In the rows, zero is written as 128.
A single turn carries every row of the set below to another of its rows. Some are shown first; where does it send the rows asked next?
Ninud: [121 132 127 137 132 133 126 132 118 129 114 123 146 131 128 126 122 130 131 136 152 131 132 131 136 138 123 128 120 129 153 128 127 136 125 121 121 119 126 131 124 127 107 133 115 134 139 121 120 153 147 125 134 126 108 125 139 132 146 122 120 130 142 155 132 113 136 122 126]
Mefis: [121 126 133 136 134 131 118 131 122 135 118 130 148 129 126 123 122 138 128 142 157 133 125 134 132 132 136 124 120 125 147 126 132 135 123 124 128 118 120 123 132 134 102 126 121 127 133 120 123 146 138 116 125 129 103 119 139 130 152 129 124 125 138 154 132 106 130 123 129]
vubub: [119 123 137 150 119 117 123 119 123 130 147 132 139 143 127 122 123 123 130 132 137 125 133 133 123 120 121 125 127 133 131 128 122 128 127 128 131 136 119 155 132 132 105 111 126 130 126 134 118 132 128 110 128 128 122 147 137 126 102 131 126 117 127 108 150 130 130 130 137]
dad: [124 131 129 134 119 126 143 120 122 123 143 128 110 119 118 124 129 133 152 111 110 131 119 136 134 116 124 120 134 129 131 120 126 114 133 117 134 114 130 95 139 129 107 126 133 131 129 115 128 132 139 134 123 137 110 128 125 124 125 137 120 129 139 126 113 148 130 127 122]
Nuf: [124 129 125 132 138 128 130 131 121 133 118 127 150 126 127 121 114 133 125 139 150 130 136 129 137 144 121 126 127 123 153 132 128 138 118 120 120 120 124 130 126 130 111 136 118 133 137 123 125 149 148 126 134 130 106 120 135 128 145 124 123 133 139 154 132 115 133 122 125]
Bem: [134 140 130 140 121 123 121 126 133 143 150 132 142 136 131 118 118 132 134 116 132 143 120 129 123 119 135 120 120 125 125 128 119 131 123 116 134 148 123 96 120 117 130 113 123 138 130 139 119 138 130 126 125 124 130 137 102 137 142 137 127 128 137 146 126 143 109 131 131]
Kemo: [122 139 120 112 131 137 128 138 115 126 140 117 126 125 128 119 122 127 134 131 143 126 117 127 125 114 147 120 124 136 140 123 110 102 127 120 123 139 133 138 138 128 115 121 130 137 137 130 134 139 129 133 136 133 119 125 154 120 115 137 117 124 111 119 115 135 136 134 119]
vamap: [123 132 129 142 119 130 110 130 118 131 147 127 143 129 127 123 123 130 132 117 120 144 120 131 118 123 135 130 114 129 109 131 126 129 132 125 129 146 126 112 120 114 123 122 124 134 131 141 110 137 133 146 125 125 121 129 92 137 148 135 131 125 147 137 122 146 126 124 115]
suveb: [123 125 136 135 128 120 140 102 128 135 135 137 117 118 122 125 123 134 140 112 106 121 112 139 124 120 144 117 135 126 120 125 145 117 129 122 132 125 108 99 140 131 108 111 132 132 129 123 124 121 125 134 117 130 122 133 135 125 126 137 138 116 140 137 129 144 121 131 126]
getep: [139 131 138 116 128 132 131 97 123 137 126 126 129 120 126 127 126 139 149 132 120 135 135 122 150 124 124 140 119 123 121 123 128 128 128 126 141 134 129 115 128 155 131 126 124 122 128 123 124 132 124 109 126 126 117 129 99 137 127 132 113 136 155 103 126 139 124 128 133]
mubik: [131 134 124 141 122 124 130 129 134 141 149 132 129 130 123 122 123 129 139 120 125 144 113 125 116 126 139 133 112 114 122 124 123 135 126 120 131 140 122 94 126 114 129 125 121 135 129 130 116 143 141 123 124 115 128 128 95 137 145 129 113 129 129 139 118 143 119 122 137]
Gimo: [112 128 144 103 124 133 136 157 117 128 124 132 126 113 131 133 134 125 139 157 138 133 114 121 131 132 126 146 112 137 118 125 137 129 138 123 123 133 118 130 133 146 131 116 120 143 130 124 128 134 114 136 127 130 133 139 150 129 137 131 129 117 125 127 136 133 129 119 136]
mozof: [118 126 144 101 132 127 137 159 119 124 131 141 128 107 130 126 124 128 130 160 139 136 115 120 135 139 122 143 119 133 124 129 137 129 128 121 125 138 116 129 135 146 129 115 125 143 127 128 129 130 110 137 127 132 131 131 146 122 138 135 133 122 122 120 134 132 129 119 134]
bagut: [130 131 136 129 126 123 139 119 123 124 140 124 117 124 117 126 119 139 145 109 114 125 129 133 134 116 126 112 142 137 127 126 130 115 124 112 136 119 124 94 133 130 113 120 134 137 131 121 126 134 137 134 122 144 112 132 128 123 117 145 131 130 142 129 116 150 129 137 120]
Ropu: [118 120 138 155 115 128 118 128 120 126 146 128 138 137 128 127 132 124 143 135 126 124 131 126 121 118 123 131 115 129 126 123 122 128 136 137 131 122 129 155 136 131 110 116 127 125 121 130 119 136 134 111 124 130 114 151 134 134 108 131 116 118 124 112 145 135 131 122 132]
lirak: [128 134 124 118 130 134 120 129 120 128 133 126 125 116 130 124 125 132 132 131 139 117 107 127 118 121 170 123 114 130 126 124 130 107 130 126 121 143 122 135 137 126 121 117 126 134 136 128 121 137 122 121 124 124 127 134 160 136 119 137 127 119 103 132 122 134 130 133 120]
Ropep: [116 128 126 135 136 136 125 124 114 140 116 129 153 124 130 127 119 135 129 143 151 127 127 130 131 144 132 128 119 126 139 127 141 136 126 125 121 124 119 135 128 134 104 129 113 131 135 129 114 145 145 131 130 128 111 125 137 132 147 122 126 125 141 160 139 112 130 118 127]
rim: [125 115 128 152 120 119 126 125 122 128 147 131 129 128 119 127 123 123 138 138 126 119 137 122 118 137 126 136 125 119 122 129 132 131 126 130 125 129 120 156 136 133 117 128 127 125 126 127 115 139 147 110 127 130 119 141 127 134 101 125 118 120 116 107 137 142 136 120 138]
rifak: [126 136 124 108 146 137 136 131 118 130 138 122 137 114 133 122 114 128 123 131 122 115 116 115 123 132 150 123 114 128 131 129 124 114 124 132 115 140 126 146 134 121 125 126 122 138 133 140 124 131 130 147 131 124 121 132 151 123 117 136 117 132 105 123 125 137 135 129 112]
babi: [126 123 133 139 134 131 116 134 122 133 115 127 147 123 126 127 119 135 129 143 151 127 130 126 130 138 138 130 120 124 146 129 138 138 122 125 122 115 121 124 131 133 111 130 122 126 132 119 123 150 146 117 124 132 104 120 135 136 151 128 125 125 133 159 128 115 130 120 127]
boro: [116 136 127 132 125 135 126 129 114 125 101 126 126 110 127 135 137 134 131 141 144 123 125 139 131 127 134 142 124 133 132 121 113 125 139 124 121 137 124 116 131 124 140 119 125 140 138 125 122 122 128 133 127 127 124 145 90 133 115 129 137 122 130 138 143 98 138 129 121]
tid: [119 126 139 100 124 132 130 160 122 126 132 135 124 115 126 124 134 135 131 158 138 138 117 130 142 130 123 140 115 132 114 128 126 130 132 119 129 134 121 126 133 146 134 121 128 145 134 116 138 139 113 128 122 130 124 136 153 129 136 134 131 124 121 124 132 125 128 125 127]
Zezok: [123 133 128 132 132 129 157 107 123 130 141 135 123 116 127 123 122 131 139 109 92 123 116 130 134 125 118 119 129 126 132 124 130 119 131 125 126 119 122 109 134 123 113 122 125 136 127 130 124 120 131 151 126 124 117 142 130 124 123 132 122 129 144 133 130 145 123 125 117]
beban: [124 132 133 131 130 126 129 136 121 121 102 131 126 102 127 131 126 130 131 143 142 121 125 128 129 136 134 145 125 126 142 125 117 129 134 126 120 134 121 108 136 125 140 124 126 134 127 122 121 120 129 126 125 131 120 137 79 127 120 136 133 128 120 130 136 106 139 125 124]
nak: [124 135 119 147 118 132 122 125 122 133 149 129 133 136 126 119 127 121 135 126 121 148 123 129 120 113 127 134 125 125 137 124 116 124 124 119 129 144 124 109 126 115 126 109 133 135 137 142 129 137 132 145 132 117 128 128 102 139 140 124 125 113 152 145 119 145 121 122 129]
Fipaz: [140 129 137 119 133 130 137 90 124 131 122 129 126 124 125 130 125 135 137 131 116 135 137 125 149 125 122 142 123 125 126 123 133 128 120 124 137 141 119 120 125 146 131 120 127 126 137 128 125 129 117 114 128 112 125 133 105 140 123 125 122 131 163 107 131 136 127 127 131]
beru: [139 131 133 121 128 135 133 89 122 134 122 131 127 121 128 127 128 133 144 132 111 133 135 125 151 123 121 142 120 124 126 123 129 125 127 126 135 139 124 125 126 151 135 121 127 124 136 127 130 130 119 117 129 117 124 135 105 145 125 123 120 128 161 113 131 140 123 125 130]
nove: [141 132 147 117 128 130 129 97 125 134 121 125 131 125 129 129 125 134 147 127 122 134 138 121 149 118 124 138 118 132 128 124 128 128 128 126 140 134 126 114 125 151 129 118 123 124 128 126 125 130 119 109 126 126 120 136 101 137 127 135 116 134 160 105 130 141 123 131 132]
lam: [117 126 133 134 126 123 125 124 129 147 140 122 139 136 121 120 117 121 123 116 116 143 121 130 113 123 140 134 116 123 117 134 123 136 128 127 128 140 115 107 128 114 125 121 125 137 131 135 122 132 136 148 123 119 123 123 92 119 151 131 123 123 143 129 125 145 128 125 125]
ged: [123 130 125 130 133 125 130 130 120 124 104 134 125 103 126 124 126 129 125 144 139 122 125 134 132 138 130 144 130 122 144 127 111 127 130 126 119 136 120 112 139 126 139 123 130 136 131 123 127 116 128 134 128 129 120 134 82 125 119 130 136 123 123 130 139 102 138 125 122]
soful: [123 139 125 114 141 140 135 132 114 120 138 123 134 120 134 128 126 125 128 128 126 120 109 119 123 123 146 124 106 134 133 122 123 110 131 132 118 138 128 147 132 116 115 122 120 137 133 140 117 131 121 143 131 115 122 137 154 125 120 136 114 131 110 122 127 129 138 126 112]
virud: [136 128 138 121 125 128 123 91 118 132 122 129 129 118 126 128 126 135 144 131 122 136 134 130 147 126 130 143 123 127 119 126 136 124 129 126 138 144 122 123 126 154 123 121 126 122 132 127 120 127 115 116 127 124 122 125 99 137 128 130 128 127 164 103 129 139 128 127 129]
Vur: [128 131 128 129 134 130 132 133 123 128 104 128 127 104 126 129 125 134 128 146 140 120 132 127 131 134 132 141 129 123 140 125 112 129 130 125 121 134 123 109 137 126 149 123 129 137 131 124 128 120 135 129 126 133 120 140 85 132 114 133 134 126 119 135 138 106 133 127 124]
mimum: [116 133 139 100 123 126 143 158 119 120 126 134 122 119 130 126 131 124 129 149 141 140 117 130 140 132 115 142 119 137 127 131 126 130 133 117 122 139 118 131 127 139 131 122 121 150 136 119 128 138 108 133 134 123 135 137 153 123 136 128 132 126 126 121 137 128 132 123 132]
Gev: [120 130 135 101 122 126 137 159 118 124 126 136 124 107 130 124 124 126 133 153 133 134 123 124 140 142 116 144 120 131 125 134 128 129 131 119 118 136 121 135 129 143 141 128 122 147 135 120 135 138 120 136 132 131 133 136 151 130 135 128 133 124 122 125 133 140 129 122 130]
Puzov: [131 131 124 117 136 127 125 131 126 125 138 133 125 114 130 119 120 126 126 131 135 120 105 124 117 127 165 125 117 123 139 126 130 108 124 129 118 143 118 133 141 125 116 121 130 132 129 127 126 131 119 119 127 120 126 125 155 128 124 137 123 121 99 124 119 133 131 127 122]
Dise: [127 132 129 130 136 131 156 108 117 122 143 133 121 118 121 133 123 140 140 112 100 121 121 128 135 132 120 117 132 131 115 122 142 120 123 118 130 124 121 105 128 121 114 123 125 139 135 133 110 128 135 149 124 124 118 142 129 129 115 134 128 135 143 134 125 142 130 127 117]
buvuv: [127 129 119 139 128 128 130 125 126 137 149 123 130 138 113 127 119 128 126 129 125 147 129 124 116 122 132 134 130 124 121 126 128 130 114 113 132 147 114 104 126 116 133 117 134 140 144 139 123 143 143 143 129 117 128 123 99 135 133 124 126 119 145 140 111 144 129 125 132]
luv: [114 136 127 128 127 135 127 129 116 135 106 129 130 111 130 129 136 137 134 142 149 124 121 141 134 128 134 136 124 129 130 122 109 124 141 124 126 137 125 111 135 131 136 117 123 137 131 123 126 120 128 131 125 134 122 143 87 126 117 134 135 124 126 135 145 97 133 131 122]
bep: [129 136 124 114 132 134 128 144 118 116 135 115 121 121 126 126 119 123 135 131 138 121 122 117 120 120 149 127 122 137 145 125 119 106 124 120 118 135 129 136 135 123 121 125 130 137 137 129 127 144 133 130 134 131 120 123 149 126 114 137 115 126 106 118 108 143 142 130 119]
pugo: [134 126 142 120 125 128 127 91 122 138 115 125 125 120 126 129 125 130 145 128 117 132 135 127 142 123 135 146 121 128 122 127 136 127 131 129 135 138 118 121 129 153 129 121 126 122 132 123 125 127 119 118 125 123 123 127 101 134 130 129 123 124 162 105 130 144 127 127 131]
vedo: [119 127 131 137 141 130 129 127 119 131 113 133 151 122 130 126 116 129 125 140 148 127 125 124 128 147 130 131 120 124 151 131 141 138 122 126 118 122 117 131 130 130 104 128 115 128 130 129 115 141 140 130 130 123 111 120 134 129 151 123 124 126 140 154 136 113 133 115 130]
vus: [124 113 137 143 132 118 125 127 127 133 151 130 141 138 120 123 115 131 126 137 132 122 138 121 122 131 125 128 129 123 120 130 130 136 117 130 133 130 118 150 137 134 112 120 130 128 123 131 118 134 139 111 123 133 113 139 127 123 102 136 122 126 116 102 140 133 136 128 136]
rav: [127 117 139 150 125 112 130 124 133 129 143 133 132 139 124 122 120 118 128 130 123 121 135 124 120 127 125 134 121 122 137 132 121 138 124 133 126 123 116 151 137 125 117 123 129 129 124 123 123 134 136 105 125 119 117 146 133 127 108 130 115 122 114 104 142 136 133 125 137]
Ruleg: [128 125 130 140 123 125 135 109 120 119 140 141 112 109 119 129 128 138 145 115 106 124 110 137 127 129 140 121 132 124 117 122 151 114 131 123 132 126 116 101 139 131 106 120 132 128 126 123 112 127 127 131 118 129 119 130 129 136 126 135 136 120 138 136 120 146 126 123 121]
fiv: [118 138 126 132 129 136 132 131 119 123 107 131 127 113 128 131 140 135 132 143 146 128 120 137 135 124 128 139 123 129 138 118 107 126 137 123 126 134 128 109 135 125 135 117 126 137 133 123 124 121 123 129 127 124 121 143 88 131 117 130 131 127 127 134 141 93 135 127 123]
kop: [126 121 128 148 118 125 117 125 120 128 154 134 140 136 125 124 126 135 134 135 132 124 135 133 129 127 121 124 123 125 113 126 122 130 128 128 134 133 126 156 128 132 115 122 127 130 131 130 114 140 136 107 124 130 117 151 136 139 99 130 125 126 121 113 144 130 129 130 128]
zari: [125 124 151 103 127 127 131 165 126 117 125 132 121 114 129 127 130 126 130 153 132 135 121 121 137 129 123 146 114 135 130 131 129 132 129 122 123 128 119 123 133 141 138 120 129 143 131 117 137 138 111 126 123 127 126 136 151 130 139 137 129 123 119 124 129 134 130 122 129]

Ropep goes to Nuf
soful goes to bep
And these:
zari goes to Gimo
pugo goes to beru
Ruleg goes to Dise
mubik goes to vamap
rav goes to Ropu
beban goes to boro

A single turn carries every row of the set below to another of its rows. Some are shown first; where does it send the rows asked next?
goliz: [145 118 130 135 109 143 128 123 139 124 134 117 119 137 115 136 117 138]
vit: [130 123 130 128 118 120 100 123 115 120 113 122 120 138 140 149 119 134]
duli: [130 110 109 117 116 127 131 119 120 127 123 131 124 124 138 132 127 152]
Supu: [127 125 131 124 116 109 105 122 122 116 124 128 121 135 114 136 145 126]
zol: [138 123 115 131 121 115 122 132 117 135 125 107 127 119 133 122 116 136]
Zemuk: [136 128 134 125 117 112 106 121 119 120 124 128 114 136 112 141 145 126]
sagaz: [120 122 129 130 114 118 126 132 118 129 140 114 126 139 138 155 139 151]
Zaz: [129 125 143 137 128 126 111 124 103 135 118 112 121 145 134 130 122 127]
Rada: [141 115 110 130 128 123 123 122 136 127 137 137 136 120 122 132 130 123]
Nilo: [126 134 123 130 139 148 121 118 130 114 134 121 135 153 118 141 134 134]
larag: [123 135 135 136 134 129 124 128 116 131 114 150 130 145 146 137 143 129]
Vuli: [132 127 128 115 121 135 118 121 127 114 129 115 129 144 102 126 131 133]
Kaput: [124 111 112 118 120 138 130 118 137 122 135 145 123 130 128 126 124 132]
ked: [124 116 100 117 121 124 125 139 124 138 132 122 134 127 125 134 130 138]
Pokuf: [128 126 122 121 128 129 124 105 132 115 143 135 115 132 125 116 125 120]
tulon: [128 139 143 144 121 133 144 132 130 136 138 125 120 146 143 126 123 139]
dit: [125 121 117 133 104 133 118 122 131 128 134 117 116 144 140 154 125 138]
mubus: [134 133 124 142 119 131 129 142 125 139 101 129 129 127 136 125 127 141]
Leno: [133 142 139 128 131 133 145 130 122 140 131 124 124 147 122 125 140 145]
Navi: [138 127 142 135 119 124 133 136 135 121 144 142 135 124 133 129 135 120]
Mot: [129 131 132 114 120 137 116 130 127 114 131 117 122 147 102 129 131 131]
demug: [122 120 118 130 105 128 117 118 134 124 136 113 122 142 142 150 120 141]
Faf: [133 140 138 131 135 123 135 132 119 126 118 141 131 137 124 131 152 145]
dupi: [128 141 135 126 133 137 144 128 119 143 128 121 127 140 116 118 137 141]
Vopu: [125 137 138 148 118 132 147 130 134 136 136 123 122 135 138 121 124 142]
kulog: [120 137 124 124 122 110 119 115 122 117 131 121 105 128 130 113 126 130]
Reked: [127 136 135 145 124 130 135 121 121 130 136 136 125 146 159 138 137 130]
letoz: [122 126 116 120 115 111 123 116 112 137 118 119 108 127 136 124 127 143]
vorum: [130 118 129 128 118 116 101 115 117 126 114 124 122 138 140 146 119 127]
busuk: [136 154 123 137 124 111 130 121 126 132 132 115 122 129 136 139 147 140]
val: [120 138 128 144 128 132 135 114 123 132 137 130 126 141 158 140 132 130]
Nogen: [136 113 134 143 125 133 125 129 139 140 123 137 125 137 120 146 118 145]
gemab: [119 131 135 138 135 124 122 125 118 135 115 151 130 135 145 136 136 126]
Radus: [128 137 136 128 134 120 133 127 115 126 123 140 135 129 123 131 155 140]
Lise: [129 127 116 123 120 148 134 129 116 138 133 128 141 141 138 137 146 126]
gaku: [138 116 126 134 106 137 128 118 144 129 132 116 120 138 114 134 116 138]
Pav: [127 135 109 136 118 108 119 121 127 132 139 112 114 128 130 124 132 116]
muza: [124 133 113 127 135 124 112 126 133 116 136 125 131 131 131 121 117 113]
vuven: [125 132 138 152 115 119 118 126 130 114 132 128 117 139 116 129 148 121]
Vis: [125 148 137 123 141 126 119 130 128 142 133 128 123 143 133 128 120 117]

Navi goes to busuk
Reked goes to Leno
And these:
Pav goes to ked
goliz goes to Zemuk
gaku goes to Supu
gemab goes to Vopu
Zaz goes to Nogen
Pokuf goes to letoz

